In the rows, zero is written as 128.
Rotation paths and how fast each direction turns (degrees a step):
Each turn is a multiple of 5 degrees from 10 to 175, or 0.
Each row of a path follows its step; steps can be skipped.
path 1
step 1: [116 133 125 127 129 123 136 141 131 141 129 141 116 128 129 135 130 115
 129 133 130 139 127 114 133 135 125 119 135 131 115 126 120 138 122 132
 124 128 130 128 133 128 125 116 127 122 133 129 126 137 136 130 119 126]
step 3: [120 137 125 138 130 131 128 140 135 135 133 132 122 126 133 136 142 121
 127 122 137 128 120 128 135 119 126 119 122 129 105 129 124 124 133 122
 125 131 133 119 119 129 127 126 127 128 127 130 113 135 141 124 127 136]
step 7: [118 132 143 134 124 128 121 138 133 131 121 136 115 123 125 135 136 123
 130 128 132 138 120 130 133 131 126 117 127 131 129 126 122 128 121 139
 129 125 128 122 136 116 120 115 136 127 128 119 125 135 146 131 126 125]
step 16: [111 133 135 129 134 123 134 142 140 136 129 134 120 131 131 130 126 119
 144 130 134 134 130 135 137 119 133 127 127 133 121 126 135 136 129 129
 124 128 128 125 125 124 132 118 130 116 127 136 110 135 125 133 128 134]
step 19: [117 129 121 129 133 123 132 141 139 138 136 133 126 119 134 125 137 124
 121 124 137 126 123 135 134 123 130 121 133 144 126 137 133 127 128 132
 117 127 118 123 126 120 131 119 119 123 121 133 118 133 125 138 124 135]
step 21: [134 132 119 122 140 128 140 137 131 139 128 131 122 112 127 138 141 133
 129 128 136 129 120 130 120 133 132 125 135 127 132 122 120 130 130 139
 122 126 124 117 121 127 128 130 132 126 120 129 111 131 129 122 117 137]
step 25: [133 116 127 130 135 130 135 137 132 134 125 136 125 119 133 140 132 119
 130 127 139 126 121 138 130 122 125 111 134 130 129 133 129 129 111 135
 129 118 121 121 128 131 135 109 123 126 125 133 122 126 124 133 125 123]
step 30: [120 130 136 132 122 126 136 137 136 124 122 120 132 128 132 140 144 120
 123 124 136 132 116 123 129 137 124 128 126 128 127 123 119 135 134 129
 134 111 131 124 130 120 128 125 140 131 114 127 116 124 133 134 126 128]
Directions:
[128 128 125 129 128 129 128 127 127 128 126 131 129 124 125 129 127 127
 129 130 130 124 130 129 125 126 127 126 129 130 128 130 128 130 128 128
 126 128 130 127 129 128 128 130 126 128 127 133 127 127 125 127 131 125]  110
[130 132 130 127 127 129 132 129 127 127 127 127 125 129 130 126 126 127
 129 131 127 130 130 125 127 129 128 127 130 130 126 127 130 130 130 131
 128 130 125 128 129 129 131 128 128 128 129 130 129 127 125 131 129 131]  95
[129 125 130 129 130 129 130 128 128 125 124 126 131 127 129 127 129 127
 131 127 127 130 127 125 126 126 129 130 125 129 129 128 127 129 127 127
 130 127 130 132 130 125 126 127 126 128 129 128 127 128 126 131 130 129]  20
[134 126 125 124 126 127 128 126 128 130 130 127 125 128 129 129 125 127
 131 126 132 127 127 127 125 128 129 129 127 128 128 129 126 128 128 129
 130 127 126 129 127 129 126 128 127 126 127 130 129 129 129 130 127 126]  110
[126 130 126 128 129 126 128 128 129 127 130 123 128 128 128 128 130 126
 131 128 126 128 127 129 127 127 127 125 128 125 125 127 129 127 128 124
 132 128 129 128 126 128 129 129 131 126 126 131 127 125 126 129 130 125]  55
[129 127 128 129 124 124 128 128 129 127 128 128 130 130 125 129 130 132
 129 127 126 131 129 129 128 125 129 129 130 129 123 129 126 129 127 130
 126 128 127 129 129 127 128 127 128 130 129 128 126 125 130 127 128 127]  170
path 2
step 2: [126 128 115 118 138 125 138 134 126 135 123 122 127 139 137 125 117 139
 112 126 126 118 126 128 125 122 131 141 134 132 126 132 122 130 122 130
 135 120 130 129 134 126 132 136 112 130 123 128 132 128 136 123 122 131]
step 9: [125 136 124 125 133 129 131 125 128 136 134 132 129 136 129 135 122 141
 119 121 135 120 132 112 133 127 122 129 124 137 130 129 131 132 127 139
 128 118 133 133 134 133 138 134 121 134 142 124 137 128 138 138 135 121]
step 13: [125 125 116 127 137 126 131 137 137 131 127 127 123 133 122 120 128 130
 123 133 130 128 121 122 127 128 136 129 133 137 121 137 130 142 126 133
 137 110 131 127 123 123 134 128 119 138 139 121 142 122 120 130 120 127]
step 14: [122 121 124 129 148 137 130 134 129 126 128 134 122 135 129 130 127 136
 119 132 123 126 132 116 133 126 146 136 133 133 130 133 128 126 129 130
 120 124 126 128 127 113 131 131 117 139 135 124 134 128 121 136 135 137]
step 19: [134 131 120 120 127 135 129 139 137 128 121 132 129 134 132 126 124 140
 128 131 130 118 128 118 114 128 132 137 134 135 128 127 125 131 126 136
 125 122 127 126 123 118 121 130 128 137 132 134 130 108 143 125 135 127]
step 30: [131 136 136 130 136 131 123 128 140 135 132 128 133 133 132 129 127 137
 122 125 129 125 125 118 123 127 144 124 131 144 123 120 139 126 128 136
 133 115 128 137 120 113 128 133 129 137 134 127 134 124 127 133 137 128]
step 32: [124 124 112 117 137 135 135 132 136 125 115 131 116 134 119 129 131 132
 121 126 127 125 134 117 134 121 133 126 147 121 129 139 132 130 122 122
 131 130 125 130 131 122 135 131 120 128 128 125 132 126 123 131 123 136]
step 33: [128 137 119 125 135 138 137 121 123 126 122 138 116 127 128 133 129 138
 115 132 129 121 130 123 121 130 133 120 145 132 134 124 133 133 126 125
 122 115 135 133 134 121 130 126 123 128 135 124 118 131 122 129 128 141]
Directions:
[129 129 127 127 126 132 127 130 126 128 129 130 127 126 127 128 125 127
 126 130 127 127 128 129 131 128 129 131 127 127 128 133 127 127 125 128
 127 127 129 130 129 128 132 127 125 129 125 130 128 125 128 130 129 128]  60
[130 130 130 128 126 128 128 129 132 124 125 129 129 129 129 127 128 130
 129 129 126 128 129 129 130 129 125 126 130 131 127 130 130 131 126 131
 129 131 128 125 128 132 130 128 127 127 127 128 131 128 129 129 130 127]  95
[129 131 130 130 129 126 125 130 130 130 125 128 125 128 126 130 126 126
 128 132 128 128 129 127 126 126 125 129 127 126 126 128 131 126 130 130
 126 130 131 130 127 126 126 128 130 127 128 129 128 125 131 129 126 128]  95
[129 130 129 130 128 129 129 129 130 128 126 131 128 131 128 129 132 127
 129 130 127 130 128 129 129 129 127 127 132 128 129 130 128 124 130 124
 125 129 127 126 129 126 128 129 127 129 129 132 125 128 126 129 130 128]  100
path 3
step 11: [140 129 120 132 126 132 125 125 134 122 141 126 119 126 121 128 125 133
 111 123 132 125 131 134 124 122 116 126 137 123 129 126 116 140 128 121
 122 132 139 118 139 132 128 111 110 121 123 130 135 119 116 127 130 136]
step 12: [127 138 135 130 141 129 126 141 137 126 125 130 144 122 127 124 123 126
 135 119 127 133 131 133 130 134 131 122 141 112 116 131 131 130 128 119
 135 130 129 124 125 134 114 129 118 144 133 121 111 138 132 127 124 129]
step 13: [125 121 127 125 119 115 130 139 124 127 138 122 142 142 130 134 121 125
 126 131 139 124 120 131 131 133 127 124 122 128 133 129 139 126 130 138
 128 128 123 123 141 135 119 121 138 128 132 116 139 134 119 117 139 112]
step 15: [122 112 121 134 121 129 128 129 127 134 131 130 117 121 138 125 119 138
 126 129 118 126 122 140 137 128 130 121 130 126 127 133 126 122 122 116
 133 125 148 125 133 132 150 132 116 136 120 124 123 134 130 127 130 122]
step 17: [133 124 130 126 115 112 133 131 111 130 138 126 130 128 124 128 123 126
 113 118 115 129 130 112 130 145 127 127 125 132 137 136 130 138 131 120
 121 138 131 130 120 125 123 126 142 128 128 133 131 126 121 138 135 133]
step 19: [124 131 132 109 124 127 125 122 129 132 139 126 138 125 124 123 128 137
 141 131 114 127 131 126 119 126 122 129 140 115 130 137 126 120 131 130
 127 112 127 120 129 144 135 137 124 127 115 124 124 128 116 132 129 117]
step 23: [127 131 137 125 126 125 120 127 122 111 128 117 143 128 137 133 128 140
 122 125 134 141 130 132 128 128 125 130 130 126 120 129 129 112 135 127
 122 135 128 122 145 136 129 128 136 138 119 130 128 142 122 136 131 143]
step 28: [130 120 124 132 130 121 131 134 114 121 109 128 126 123 119 118 107 129
 125 124 123 128 125 124 133 117 126 130 123 120 135 137 136 147 127 123
 133 117 131 126 118 139 124 126 124 130 122 118 118 122 129 126 131 127]
Directions:
[129 127 127 126 126 128 127 125 129 128 126 130 129 127 129 128 127 129
 131 127 128 128 126 129 127 128 131 126 128 129 131 128 126 128 127 128
 125 122 127 128 130 127 124 127 128 127 129 128 128 125 125 127 131 125]  125
[128 129 129 127 130 128 124 127 129 129 128 127 128 129 130 127 124 128
 130 132 125 129 130 128 127 126 126 124 130 127 126 129 127 125 127 125
 125 128 129 127 130 127 128 127 127 128 129 125 127 130 128 127 126 132]  95
[126 132 129 127 128 130 131 127 128 126 129 126 128 129 130 131 129 126
 129 129 127 127 126 126 127 126 128 126 126 126 128 128 127 130 127 126
 128 128 131 131 131 127 128 128 128 131 127 128 129 130 126 134 129 126]  175
path 4
step 4: [129 134 125 130 122 121 116 124 125 131 131 116 134 135 130 128 129 112
 117 127 126 122 139 131 120 129 132 126 126 130 145 120 127 137 127 129
 124 132 131 122 142 129 130 121 127 131 122 135 128 119 132 133 123 118]
step 9: [132 134 127 132 116 129 136 123 123 125 142 128 119 126 130 137 122 120
 130 136 125 133 131 131 132 114 117 122 127 141 135 134 130 129 134 129
 126 118 127 120 129 118 128 120 116 132 118 127 125 125 126 133 127 135]
step 14: [137 127 119 132 122 127 137 130 127 126 126 126 116 127 128 117 137 129
 132 121 130 120 121 139 120 128 120 141 128 134 124 135 134 123 118 122
 116 128 133 132 133 117 127 125 129 126 121 138 133 122 126 132 133 138]
step 18: [124 123 129 128 123 116 136 129 124 133 134 127 108 117 125 132 132 134
 132 130 128 127 131 127 130 130 104 128 121 131 132 130 130 130 132 130
 125 123 129 128 143 126 127 122 133 130 138 132 136 131 123 136 127 128]
step 20: [128 134 129 140 117 118 131 113 121 124 129 119 126 125 129 127 133 136
 134 136 124 136 127 133 128 129 125 122 144 130 134 132 122 130 132 129
 122 130 126 128 128 128 122 126 115 116 127 133 126 118 119 117 132 133]
step 21: [119 130 123 137 126 119 136 128 123 128 126 113 136 123 132 124 136 130
 126 137 125 125 129 125 122 118 129 121 130 142 125 125 126 133 138 123
 124 123 140 138 144 131 129 125 129 134 135 128 136 123 130 130 130 126]
step 27: [123 115 137 133 123 119 125 133 123 127 135 126 126 131 121 131 124 124
 135 129 124 120 123 131 132 139 122 127 126 126 126 135 128 135 145 125
 129 132 138 117 142 128 124 125 120 128 135 126 124 123 126 126 111 129]
step 32: [133 131 125 133 119 137 129 132 129 126 132 117 138 131 116 122 132 125
 126 131 127 126 119 126 122 126 122 122 140 130 136 120 134 118 135 127
 134 124 136 131 136 120 132 123 126 121 128 133 131 118 146 129 120 126]
Directions:
[127 129 126 129 131 130 127 133 131 129 130 130 126 129 127 128 129 126
 131 127 128 128 129 130 129 128 128 124 128 128 130 129 126 126 127 127
 127 131 129 131 128 125 127 127 130 128 125 129 128 129 130 127 127 127]  40
[129 130 131 128 129 128 129 128 128 127 127 127 128 127 130 127 125 131
 128 130 130 126 127 133 127 126 130 127 131 129 123 131 127 128 131 127
 130 128 126 128 130 126 127 126 130 125 127 126 126 128 129 127 127 129]  100
[127 128 127 128 129 128 126 127 128 128 127 129 125 125 130 127 130 129
 126 127 128 130 130 129 128 130 126 130 130 131 127 127 127 123 128 131
 128 130 126 126 127 128 132 125 129 128 126 130 127 130 126 128 128 130]  65
[132 125 127 127 127 127 122 128 131 128 129 127 128 129 130 127 127 128
 127 126 129 129 127 129 130 132 128 127 131 125 126 130 127 128 128 126
 129 126 129 126 131 128 127 128 126 127 131 129 129 130 128 128 129 128]  90
path 5
step 0: [126 125 133 122 139 120 130 121 128 121 128 121 123 128 131 149 142 124
 120 130 108 124 128 128 136 137 126 127 123 130 129 122 128 132 129 128
 118 128 129 122 135 122 126 127 136 134 112 133 134 116 127 117 131 129]
step 3: [135 118 119 124 134 122 125 128 124 127 132 122 127 128 132 134 132 122
 127 113 116 129 136 125 126 127 134 123 129 139 116 134 118 134 132 122
 130 127 112 133 125 134 117 113 130 120 139 131 133 131 141 131 133 131]
step 7: [137 129 117 130 119 130 122 118 126 117 134 117 115 137 120 130 124 129
 120 126 137 128 131 131 120 131 129 121 140 131 133 124 134 120 123 132
 140 128 129 137 120 132 125 127 122 121 131 136 122 113 113 124 129 122]
step 9: [122 133 117 128 137 132 124 128 132 135 125 120 126 122 128 132 132 123
 109 122 121 136 120 128 131 130 121 123 122 129 126 122 127 131 127 133
 128 124 130 134 134 137 116 146 126 135 124 123 139 136 126 121 123 108]
step 15: [123 120 123 130 126 120 118 130 136 119 131 130 129 122 126 134 138 129
 131 134 134 126 143 128 125 117 125 126 137 133 131 121 136 132 127 113
 123 127 120 132 129 127 127 134 132 129 120 141 124 126 132 138 106 119]
step 20: [140 129 130 134 132 127 123 131 133 121 132 124 127 137 120 121 126 120
 123 124 110 130 129 122 141 122 123 131 141 140 134 124 120 124 129 126
 124 140 126 127 141 129 119 133 124 130 137 123 138 129 113 136 128 132]
step 29: [140 133 120 119 130 126 120 130 125 136 121 132 121 137 122 116 120 130
 118 121 129 128 133 132 129 130 134 123 133 127 127 120 134 122 132 137
 133 145 139 118 127 122 121 134 132 127 125 140 134 125 111 119 124 131]
step 34: [125 122 122 125 139 123 120 143 130 129 122 141 123 124 138 135 134 134
 119 122 121 136 133 120 131 135 139 123 125 135 124 128 127 148 132 125
 132 132 132 134 123 131 124 120 129 119 129 125 128 125 142 130 117 126]
Directions:
[131 130 128 128 130 128 129 129 131 127 130 130 124 126 127 126 128 130
 127 130 128 128 127 127 127 130 127 126 126 131 125 127 128 131 130 128
 126 125 127 131 129 128 127 129 129 125 127 126 129 131 129 127 132 128]  45
[128 129 130 127 130 126 128 129 130 126 128 130 131 126 131 128 125 125
 128 126 128 130 131 130 130 132 129 128 127 130 130 128 128 127 127 129
 127 126 125 128 126 127 130 129 131 127 132 130 125 127 131 130 128 127]  35
[128 130 126 128 128 128 128 129 127 125 130 127 129 130 128 127 126 128
 127 126 127 132 127 127 127 128 128 132 130 128 130 128 128 131 132 125
 127 130 128 127 126 129 125 130 131 126 127 126 127 129 128 126 124 126]  130
[127 126 127 130 126 129 129 127 129 128 128 128 131 128 127 128 126 128
 127 128 131 128 129 125 128 128 126 129 132 124 126 125 128 130 127 131
 125 124 129 130 130 130 130 126 131 129 129 130 130 129 129 129 127 128]  85
[128 131 133 126 130 125 128 128 127 128 130 127 128 127 125 130 128 129
 126 126 131 130 129 126 132 129 126 131 128 127 127 129 128 126 129 131
 130 129 127 127 132 128 128 127 127 128 128 127 131 128 127 126 128 127]  35
[128 129 127 128 129 129 127 130 126 126 127 133 131 132 128 131 128 128
 123 131 127 126 128 128 131 131 125 126 129 127 128 130 129 127 128 127
 128 128 128 128 129 129 126 129 128 128 128 131 127 131 125 128 128 129]  160
path 6
step 1: [141 130 125 120 136 121 126 125 134 129 139 129 120 122 131 140 129 129
 123 132 139 125 120 129 121 128 118 130 130 136 122 128 121 122 124 142
 120 134 131 134 146 121 134 135 131 132 125 123 129 127 120 118 122 130]
step 4: [124 135 136 137 126 108 139 123 123 132 132 132 126 119 120 123 121 124
 118 123 118 126 125 126 124 134 133 121 131 114 122 134 126 123 137 123
 124 122 127 129 125 134 122 134 130 128 126 135 117 137 138 128 131 133]
step 15: [129 125 130 124 115 127 124 124 136 130 132 130 143 134 138 127 130 118
 122 119 126 131 133 121 135 121 133 133 128 119 143 122 132 127 128 125
 129 128 129 125 136 136 130 125 142 130 127 135 124 116 141 129 122 140]
step 19: [119 132 127 138 143 121 130 133 130 123 130 136 134 119 115 136 132 133
 124 122 133 123 138 136 120 137 130 132 125 128 122 126 139 129 122 136
 124 125 135 124 136 130 132 129 141 131 132 113 131 126 131 123 125 119]
step 24: [122 125 117 125 130 116 142 126 124 125 128 132 138 123 124 118 134 135
 122 124 136 126 134 135 118 131 136 133 119 128 126 136 131 126 122 138
 123 124 119 122 134 128 119 126 121 139 127 132 125 126 138 134 114 120]
step 30: [138 123 145 129 131 131 135 128 127 131 133 137 125 138 115 115 130 117
 135 127 140 124 126 129 136 127 125 129 133 126 127 115 129 123 127 117
 125 122 126 126 123 125 133 127 123 136 133 116 130 121 132 129 118 126]
step 32: [121 131 119 136 131 124 134 142 133 140 126 125 125 137 131 134 124 115
 125 127 132 133 122 125 126 120 143 136 131 132 123 120 123 134 121 133
 121 124 128 118 132 138 127 135 134 143 123 129 131 120 129 135 128 127]
step 33: [129 122 125 128 116 124 136 127 139 130 131 114 131 126 132 130 134 126
 116 133 132 143 121 128 132 115 121 123 130 126 128 126 123 129 116 134
 121 126 120 138 143 127 123 128 137 127 131 136 132 130 121 118 128 133]
Directions:
[129 128 130 131 128 125 127 125 128 128 126 129 129 125 129 131 127 130
 128 126 128 130 128 128 129 124 128 128 127 131 128 127 126 127 128 131
 130 130 130 128 129 129 128 129 131 128 131 124 126 132 129 129 126 129]  20
[128 127 131 123 129 127 128 130 131 130 129 125 130 129 128 128 126 129
 130 127 128 128 128 130 127 126 128 130 132 130 127 129 128 127 129 129
 131 127 127 128 127 128 126 127 129 130 129 129 123 125 127 130 127 126]  45
[127 130 129 129 131 129 127 127 132 128 127 130 126 128 125 128 130 129
 132 128 132 131 127 128 127 125 131 125 128 129 127 130 129 131 128 130
 128 126 127 125 127 126 126 127 129 126 127 129 130 127 130 128 127 126]  135
[125 130 128 126 127 128 125 129 125 128 130 125 125 129 131 128 129 127
 131 128 128 129 127 127 127 127 130 130 128 134 128 127 125 128 129 130
 126 126 129 129 129 128 128 127 128 130 127 128 130 129 127 125 130 131]  70
[129 127 126 128 131 129 131 124 126 127 127 126 129 124 127 128 129 125
 129 129 130 129 128 128 126 126 126 127 129 131 130 125 128 127 128 130
 129 132 128 131 128 126 127 128 126 128 126 130 128 126 127 129 131 126]  65
[128 131 128 126 128 129 129 126 128 131 125 129 126 130 126 127 126 128
 126 125 126 129 128 126 127 126 126 129 126 128 125 127 128 130 127 127
 127 127 129 130 132 126 128 132 127 130 130 128 129 126 125 128 127 125]  35
[127 126 128 127 130 128 129 128 132 127 127 128 125 129 130 128 131 128
 129 124 129 123 127 125 131 127 128 128 131 125 127 127 128 125 129 128
 128 130 131 130 130 128 126 128 127 130 126 128 130 129 130 128 128 129]  25
[131 129 133 128 127 126 128 128 127 128 125 129 129 129 128 129 134 131
 127 129 125 127 130 127 125 129 129 126 128 128 129 125 126 127 128 127
 128 126 126 126 128 125 127 127 126 129 128 131 128 130 128 129 129 129]  60
